Named moves come first, each a turn or a mirror and shown by rows before and after it. Which of them, in which order, take the first row of each pair that follows to the second? Write the first one first, as in the answered first pair.
Y:
[-3.3, 26.3, 0.1, 25.1, -7.6, -8.3, 15.9, -23.9, -18.9, 22.3] => [4.1, 8.8, 6.5, 33.7, 28.8, -15.6, 14.0, -22.1, -9.1, 7.1]
[23.6, 30.8, 12.8, 39.9, -12.4, -16.8, 9.2, -20.2, -20.7, 4.1] => [28.6, 23.9, 16.9, 45.7, 5.6, -20.2, 9.5, -19.6, -17.5, -3.3]
[-1.6, 14.0, -3.5, -14.8, 24.2, 18.8, 15.0, -12.5, 38.3, -28.1] => [-9.4, 28.6, -9.4, -21.8, -9.8, 28.2, 19.1, -17.2, 29.4, -12.1]
[-30.3, 13.0, 0.9, -10.4, -25.9, -23.7, -4.3, 10.0, -6.3, -2.2] => [-19.3, -3.6, 7.8, -1.9, 14.5, -32.7, -7.8, 13.5, 4.7, -19.5]
P:
[-18.9, 21.5, -5.8, -0.1, -4.5, -8.3, 8.7, -9.8, 0.5, -8.0] => [-19.0, 22.0, -6.1, -2.2, -6.4, -9.7, 6.8, -9.2, -2.3, -5.9]
[0.0, 1.3, 26.2, 16.0, 16.7, -17.3, -6.3, 24.1, -0.8, -11.2] => [-3.7, 1.2, 24.6, 8.2, 11.1, -21.9, -12.5, 16.3, -16.9, 16.0]
[-18.1, -33.9, 22.3, -4.3, 10.7, -6.8, -7.9, 31.6, 38.6, -24.6] => [-24.4, -38.1, 16.1, -22.0, -4.3, -19.3, -19.7, 11.8, -4.7, 41.1]
R:
[-3.8, -10.3, -1.3, -22.5, 7.8, 8.9, 9.0, 3.9, 25.0, -19.0] => [-0.2, -14.2, -0.7, -24.4, 4.3, 12.1, 6.8, 4.8, 19.7, -14.3]
[27.3, -26.3, 1.5, -3.6, -4.4, 15.3, -17.9, -8.1, -11.9, 0.1] => [26.4, -18.2, 3.4, 4.1, -20.4, 14.0, -19.2, 1.2, -12.5, -9.1]
[3.4, -24.6, 8.4, -8.9, 6.2, -2.8, -7.4, 25.3, 10.5, -26.6] => [2.5, -21.6, 8.0, -6.7, 5.6, -4.0, -4.8, 26.7, 11.5, -28.1]
[-16.9, 21.9, -8.7, 20.0, 24.4, -15.7, 12.8, -36.4, -11.1, 32.3] => [-8.5, 10.5, -6.9, 8.2, 25.3, -7.8, 8.1, -40.0, -17.8, 42.5]
N:
[0.7, 2.2, 9.3, 10.2, 10.9, -16.1, 0.4, 2.0, -2.2, -1.0] => [1.2, -4.8, 6.4, -0.5, 17.6, -12.9, 0.3, -2.7, 0.8, 3.7]
[2.2, -9.8, 2.1, -19.3, 7.7, 12.6, 5.4, -4.0, 15.4, -8.4] => [1.9, 6.1, 5.0, 3.2, -9.9, 9.3, 3.9, 6.8, 11.2, -25.0]
[9.3, -16.6, 11.6, -10.4, -0.6, -9.3, -17.7, 3.7, 1.4, 6.2] => [10.8, -15.4, 10.8, -5.2, -6.4, -5.2, -17.9, 9.6, 7.0, -1.4]
[19.4, -17.8, 16.4, 25.5, 5.4, -19.7, -22.7, 19.2, -24.8, -2.9] => [17.6, -28.2, 13.5, 11.2, 17.7, -19.8, -22.9, 10.3, -26.0, 13.0]
Then:
Between the rows of a pair lie two moves.
[8.1, -58.0, 4.6, -16.2, 49.2, -11.2, -12.9, 23.2, 6.2, -28.8] => [-2.9, -20.6, -12.4, -42.3, -58.7, 17.0, -14.9, 21.4, -29.7, 13.3]
R, Y
[-4.3, 20.5, -5.4, 13.5, 0.3, -1.9, 13.8, -19.1, -14.2, 20.3] => [12.3, 0.4, -7.1, -10.2, 2.3, 29.7, 18.1, -17.1, 9.2, 1.6]
N, N
[5.3, -2.0, 14.0, 11.2, -7.1, 6.9, -1.0, 7.5, -2.3, -3.7] => [0.5, 4.0, 12.2, 14.9, 2.4, 2.3, 5.6, 3.9, 4.9, -7.8]
R, R
[-3.1, -17.3, 14.5, 1.7, -4.1, -24.9, -21.5, 32.3, -28.9, 3.6] => [6.0, -36.8, 13.6, -23.9, 5.3, -4.6, -18.0, 29.0, -13.8, -0.9]
N, N
[-3.7, -5.7, 2.7, -19.9, -31.0, 0.7, -7.6, 31.7, -6.3, -9.1] => [-21.0, 14.9, -0.3, -1.2, -16.1, -11.3, 6.3, 27.0, 11.2, -22.6]
R, R
[-3.2, -4.4, 3.2, -22.4, -6.3, 5.7, 6.4, 0.2, 5.0, 1.0] => [1.9, -11.2, 7.4, -20.7, -0.9, 3.5, 4.2, 5.3, 6.2, -2.8]
Y, R
[-13.1, -16.6, 6.6, -36.9, 8.4, 18.3, 25.7, -3.7, 9.3, 14.1] => [-5.0, -17.8, 10.7, -35.3, -3.1, 25.3, 22.6, 8.9, 14.3, -3.3]
R, P
[16.5, -42.5, 46.9, -24.5, 20.8, 7.1, -0.4, -1.8, -13.9, 41.1] => [27.4, -37.0, 55.5, -5.0, -2.6, 20.2, 1.6, 31.3, 11.4, -23.6]
R, P
[-36.0, 26.6, -12.8, 20.3, 25.4, -28.4, 21.9, -15.6, 17.6, 8.6] => [-12.0, -14.5, -11.3, -16.4, 41.4, -8.7, 10.3, -26.7, 4.2, 40.4]
R, R
[14.0, -24.3, 4.8, -21.0, -5.3, 6.6, -17.9, -9.6, -29.2, 38.0] => [26.7, -37.1, 19.4, 1.8, 21.5, -7.5, -24.5, 9.7, -21.4, 3.1]
R, Y
[23.4, -2.7, -4.3, -4.4, 8.1, 33.4, 12.4, -28.6, 13.2, -2.2] => [20.7, 14.5, -2.9, 23.3, -1.4, 24.7, 14.0, -19.4, 10.6, -19.7]
N, R
[24.0, -14.4, 1.4, -1.6, -3.2, 9.5, -13.0, 10.0, -9.9, 0.3] => [13.4, 0.8, 0.0, 13.1, -9.1, -7.8, -16.2, 13.6, -18.6, 4.0]
R, N
[-13.5, -20.5, 9.9, -11.8, 15.9, -7.0, 2.4, -3.0, 4.4, 3.9] => [-6.0, -24.0, 11.6, -14.8, -3.4, -1.0, -5.3, 4.6, -8.3, 6.5]
R, R
[-8.8, -3.5, -11.1, -18.2, -2.6, -32.3, -4.4, 8.8, -20.4, 43.2] => [-12.1, 10.4, -5.4, 16.1, 12.1, -39.4, 6.7, 30.7, 15.7, -22.9]
P, N
[-40.0, 23.4, -10.3, -3.0, 0.9, -29.5, 12.2, -11.9, -4.7, 16.0] => [-33.3, 3.7, -8.3, -7.0, 29.4, -30.1, 10.8, -14.8, 0.4, 17.0]
R, Y
[-6.7, -13.5, -13.3, -28.0, -0.2, 3.9, -0.8, -23.5, 0.5, 22.7] => [7.0, -30.0, -5.8, -27.3, 3.4, 4.3, -10.2, -14.6, -5.6, 17.5]
Y, R
[-0.7, -6.9, -2.9, -34.7, -17.0, 13.0, 0.7, 14.0, 8.8, -17.9] => [1.5, -2.5, 5.1, -1.2, 1.9, -8.9, -4.2, 24.2, 7.6, -39.3]
N, Y
[28.7, -17.9, 5.7, 4.4, -2.0, 0.2, -3.8, -0.8, -0.7, 3.9] => [28.0, -10.9, 5.1, 5.5, -12.4, 7.6, 0.6, 3.3, 6.0, -6.1]
Y, P
[-5.1, 12.9, 3.3, 19.5, 0.9, -17.3, -26.6, -19.2, -19.2, 14.5] => [-10.1, 9.5, 2.5, 22.0, 24.2, -22.0, -18.3, -16.1, -1.7, -3.3]
P, N
[-0.9, -32.3, 12.8, -21.9, 22.5, -28.0, -14.3, 29.1, 5.9, -20.5] => [-24.5, 12.2, -3.5, -21.4, -45.2, -19.8, -5.8, 23.9, -3.8, -3.2]
Y, R
[-26.2, 1.6, -3.7, -39.9, -25.5, 12.4, 10.8, 5.0, 33.8, -26.2] => [-22.9, 3.9, -3.5, -41.0, -47.9, 14.8, 5.5, 2.4, 14.3, -3.0]
P, N
[-9.8, -9.1, -3.9, -17.8, 20.6, -7.4, 4.9, -13.0, 12.9, 13.9] => [-16.0, 7.4, -8.7, -23.6, -7.7, 3.7, 7.0, -13.5, 11.7, 14.1]
P, Y
[0.5, 6.7, 4.0, 5.1, -5.1, -20.8, -4.8, 2.5, -32.3, -0.3] => [-0.8, 7.4, 3.4, 12.9, 14.3, -18.2, 5.3, 4.2, -9.4, -27.9]
P, R
[-23.6, 1.8, 4.4, -18.2, -5.4, -17.7, -4.1, -10.2, -14.9, 20.3] => [-16.3, -3.7, 8.4, -13.5, 16.6, -7.7, 5.9, 0.1, 21.0, -26.4]
P, R
[22.9, -0.6, 7.0, 15.1, -20.3, -0.9, -15.0, 3.0, -34.4, 20.0] => [22.3, -3.3, 12.6, 36.2, 7.6, -15.8, -13.6, 10.2, -20.5, -5.2]
R, Y
[2.6, -2.7, -4.9, -8.3, -5.0, 20.7, 9.5, 1.1, 7.7, -3.1] => [-1.9, 8.3, -6.0, 4.4, -18.5, 10.5, 5.4, 2.7, -9.3, 6.9]
N, P
[-5.2, -16.5, -4.4, -8.2, 11.4, -0.2, 13.9, -7.1, 0.4, -1.0] => [1.9, -20.2, -3.2, -12.2, -3.8, 5.0, 7.1, 0.9, -6.3, 1.0]
R, R
[-15.2, 1.9, -10.3, -16.0, -33.6, 3.4, -2.3, -6.3, -9.9, 23.0] => [-14.3, 3.5, -12.0, -17.3, -39.7, 8.2, -1.2, -1.3, -2.5, 9.9]
N, R
[-24.3, 24.5, -10.1, 3.1, -5.8, -17.2, 5.7, -8.2, 6.3, 14.1] => [-18.8, 10.7, -3.5, 8.0, 23.6, -25.4, 0.6, -8.1, 5.9, 11.2]
Y, P
[16.5, -4.7, 9.2, 34.1, 14.8, -10.1, -7.0, -1.6, -9.3, -4.2] => [10.6, 9.0, 2.1, 26.5, -16.4, -4.3, -6.9, -7.9, -23.5, 19.3]
P, Y
[4.3, 7.9, 5.1, 21.2, 1.7, -6.5, -14.9, -1.4, -0.8, 8.0] => [6.2, -3.9, 4.7, 4.4, 6.1, -0.2, -17.8, -5.6, -2.0, 18.5]
N, R
[-6.5, 13.6, -3.9, 29.4, 0.6, -21.3, -1.2, 3.2, -13.1, 11.3] => [0.8, -12.6, -5.8, -5.0, 12.8, -6.6, -4.8, -7.6, -15.7, 33.5]
N, R
[-18.0, 1.2, -15.2, -30.9, -12.6, 3.7, 13.3, 1.7, 5.6, 11.5] => [-4.2, -16.5, -3.6, -15.8, 17.1, 1.5, 10.6, 12.7, 22.1, -20.0]
N, Y
[11.5, 5.1, 4.8, 18.0, -28.0, -16.0, -14.0, 8.5, -26.3, 6.1] => [6.3, 14.5, 3.8, 32.1, -6.7, -17.4, 0.1, 13.4, 4.7, -29.2]
P, R
[2.8, -1.1, -14.2, 15.0, 19.5, 12.1, 6.4, -9.9, 2.0, 14.9] => [0.6, 8.9, -19.8, 10.6, 0.9, 17.5, 8.5, -10.8, 0.4, 16.0]
P, Y
[18.9, 4.7, 17.1, 21.0, -15.5, 4.9, -3.5, 14.2, -11.3, -46.9] => [3.8, 17.7, 12.3, 21.4, -28.1, -11.9, -8.6, -0.3, -42.9, -0.4]
P, R
[-19.4, -12.2, 10.2, 0.0, -46.1, 27.4, -8.7, 8.0, 3.3, -23.0] => [-21.9, -22.9, 22.5, 32.2, 12.9, -14.3, -17.2, 9.7, -0.1, -30.1]
N, Y
[2.3, -9.6, 0.3, -9.2, 23.7, 5.0, 7.5, -6.6, 2.8, 33.0] => [14.7, -18.0, 5.0, -8.0, 23.9, 16.7, 5.8, 3.9, 17.9, 7.4]
P, R
[-11.2, 13.1, -4.3, 0.4, -23.9, -4.9, -6.6, -0.6, -14.5, 18.2] => [-11.7, 14.4, -2.8, 10.1, 1.6, -0.5, 7.9, 4.6, 20.8, -23.2]
P, R
[-4.6, 8.4, 12.4, 30.8, -21.1, -3.8, 9.9, 3.6, 16.1, -9.7] => [-14.1, -13.0, 4.9, -1.2, 12.4, -8.8, 11.8, -18.7, 10.7, 30.0]
N, N
[-16.7, -1.3, -4.9, 6.9, 1.2, 1.0, -11.8, -9.8, 4.0, -18.8] => [-20.5, 1.5, -5.7, 3.6, -0.9, 1.3, -8.9, -13.0, 3.9, -14.1]
Y, R
[32.6, 6.4, -13.2, -8.7, 13.5, -3.1, 16.3, -22.5, 0.8, -18.4] => [28.9, 15.7, -12.5, -2.2, -1.7, -11.7, 9.8, -25.8, -20.4, 3.3]
N, P
[-0.7, 14.3, -20.9, -0.8, -4.4, 7.0, 8.6, -26.5, -21.4, 57.6] => [3.1, 19.1, -19.1, 4.9, -28.1, 7.9, 3.2, -13.7, -28.0, 49.7]
R, R
[-12.6, 22.4, -14.1, -4.7, -28.1, 16.9, 9.7, 8.9, 16.2, -20.1] => [-15.2, 19.8, -3.3, 25.5, 9.7, -17.9, 3.2, 12.6, 13.1, -29.0]
Y, N
[19.4, 10.6, -1.2, 13.6, 6.7, 14.3, 1.1, 14.3, -8.7, -13.1] => [19.9, 3.8, 0.6, 10.5, 14.1, 6.2, -1.9, 8.4, -21.9, 5.5]
P, Y
[20.7, 4.2, 9.4, -2.3, 2.8, 26.4, 9.2, -20.1, 5.1, -0.3] => [21.8, -2.1, 9.5, -1.0, 10.1, 23.3, 5.5, -20.9, 3.0, 1.1]
P, Y
[-7.7, 6.9, -2.2, -32.7, -13.1, 29.6, 0.1, -1.9, 21.5, 2.8] => [-10.6, 23.7, -2.1, -14.9, -36.8, 18.4, -5.1, 1.1, 0.0, 12.5]
N, P
[-7.9, 16.7, -20.9, -4.7, 0.8, 19.5, 9.4, -28.0, 5.2, 30.7] => [0.7, 12.0, -18.1, -7.5, -14.8, 24.4, 1.1, -20.9, -4.9, 35.2]
R, R
[9.7, 10.3, 15.0, 26.5, -19.5, 5.3, -6.2, 9.8, 7.9, -21.1] => [-0.3, 14.0, 9.9, 27.1, 13.6, 0.0, 5.6, -5.2, 22.9, -20.6]
R, R
[-3.8, -26.1, 13.4, -17.8, 31.0, -11.1, -5.7, -0.1, -16.5, 20.2] => [-14.5, 8.9, 0.9, -26.7, -37.8, 14.4, 5.8, 3.5, -10.6, 13.8]
P, Y
[1.5, -15.8, 7.6, -17.0, 16.2, -1.2, -9.4, -10.0, -10.5, 26.5] => [6.4, -8.0, 11.1, -8.8, -20.8, 0.9, -17.5, 6.8, -22.7, 16.5]
R, R
[1.4, 5.3, -1.3, 21.6, -13.1, 2.2, 0.7, -16.1, -16.5, 1.3] => [2.2, -9.5, -0.1, 10.5, 14.3, -3.8, -1.3, -23.4, -12.5, 7.6]
N, Y
[-2.4, 3.6, 8.8, 9.9, -25.9, -1.7, -2.7, 24.1, -0.6, -28.6] => [-4.7, -1.4, 5.8, 0.3, -26.2, -13.4, -13.2, 12.2, -27.1, 15.9]
Y, P
[5.7, 25.3, 0.4, 4.0, -31.0, 1.5, -13.0, -3.1, -10.5, 2.8] => [-8.4, 38.1, -3.5, 13.1, -6.5, -7.6, -1.3, -10.7, 5.7, -4.2]
R, R
[6.3, 1.6, -0.1, -8.3, 8.4, 0.8, -8.0, -19.2, -21.5, 21.1] => [3.3, 14.4, 5.4, 20.7, 13.2, -2.1, 0.6, -1.1, 1.5, -23.6]
P, N
[7.2, -27.5, 11.2, -5.6, 35.0, -34.0, -10.9, 26.5, -5.5, -22.9] => [-7.9, 4.7, -2.8, -28.1, -46.3, -11.1, -10.0, 18.0, -28.8, 12.9]
R, Y
[-2.7, 13.3, -6.0, 4.6, -5.8, 8.1, 5.8, 11.7, 11.9, -0.8] => [-2.3, 8.4, -8.9, -0.3, 9.0, 7.5, 7.2, 5.1, 13.4, 2.5]
R, R
[3.8, -4.7, -5.2, -19.6, -5.0, 27.1, 11.4, -9.6, 25.8, -12.2] => [-4.7, 18.3, -3.8, 10.8, -8.2, 8.9, 15.7, -5.0, 25.1, -25.4]
N, R
[7.3, 30.0, -19.1, 0.0, -49.6, 48.4, 18.2, -5.8, 14.2, -14.9] => [8.6, 6.7, 1.4, 48.5, 50.6, -12.2, 7.4, 1.1, 18.1, -35.3]
N, Y
[11.8, -21.9, 1.1, -9.8, 21.2, -6.0, -15.2, 33.1, -5.3, -3.7] => [6.6, -1.8, -3.3, -14.9, -22.1, 2.1, -15.0, 34.4, -18.7, 7.3]
R, Y
[-23.1, 25.5, -0.8, -4.5, -1.8, -41.9, -6.7, -7.6, -3.2, 8.1] => [-10.5, 2.3, -2.4, -30.3, 22.6, -18.2, 1.6, -7.8, 28.7, -16.7]
N, P
[-34.6, 22.6, -8.0, -29.5, -5.7, 1.9, 3.2, -1.4, 21.6, -0.1] => [-23.7, 7.9, -2.4, -28.2, 26.3, -2.8, 0.3, -1.8, 27.8, -6.9]
R, Y
[-5.0, -16.0, -10.1, 2.9, 1.7, 12.5, 16.5, -4.8, 21.9, -40.9] => [-12.4, -3.6, -16.9, -3.7, -19.3, 16.8, 22.1, -11.3, 20.8, -29.1]
Y, R
[-1.4, -9.3, 4.7, -30.2, 30.2, 3.1, -1.5, -2.3, 19.5, 14.2] => [3.9, 6.3, 1.0, -28.9, -17.6, 27.7, 2.9, 7.1, 21.2, -1.8]
Y, N
[-12.1, 15.3, -6.7, 6.6, -54.0, 3.7, 9.2, 33.2, 3.5, -30.7] => [-20.1, 14.8, -6.2, 20.5, -3.9, -11.4, 19.9, 27.1, 26.4, -49.2]
R, Y
[-24.1, -1.8, -4.3, -32.3, -6.6, -13.1, -3.0, -1.1, -8.7, 36.8] => [-27.2, 16.7, 1.6, 5.3, 0.4, -19.1, 7.2, 24.4, 23.1, -30.2]
P, N
[15.3, -20.7, 11.0, -2.8, -31.1, 22.2, 9.7, -5.6, 18.1, -1.1] => [17.9, -23.5, 15.3, 9.7, -10.7, 12.9, 9.1, 0.6, 25.9, -18.9]
R, Y
[-16.9, 34.3, -1.1, 19.0, 11.3, -1.5, 15.9, -7.2, 8.2, -27.0] => [-22.6, 38.0, -4.4, 6.9, -6.6, -5.0, 9.8, -18.6, -15.7, 13.0]
Y, P
[4.0, 0.6, 6.1, 0.2, -11.4, -1.9, -24.8, -0.5, -35.9, 14.9] => [11.2, -18.6, 7.6, -14.2, 14.3, 3.8, -23.5, -1.0, -22.7, 11.1]
N, Y
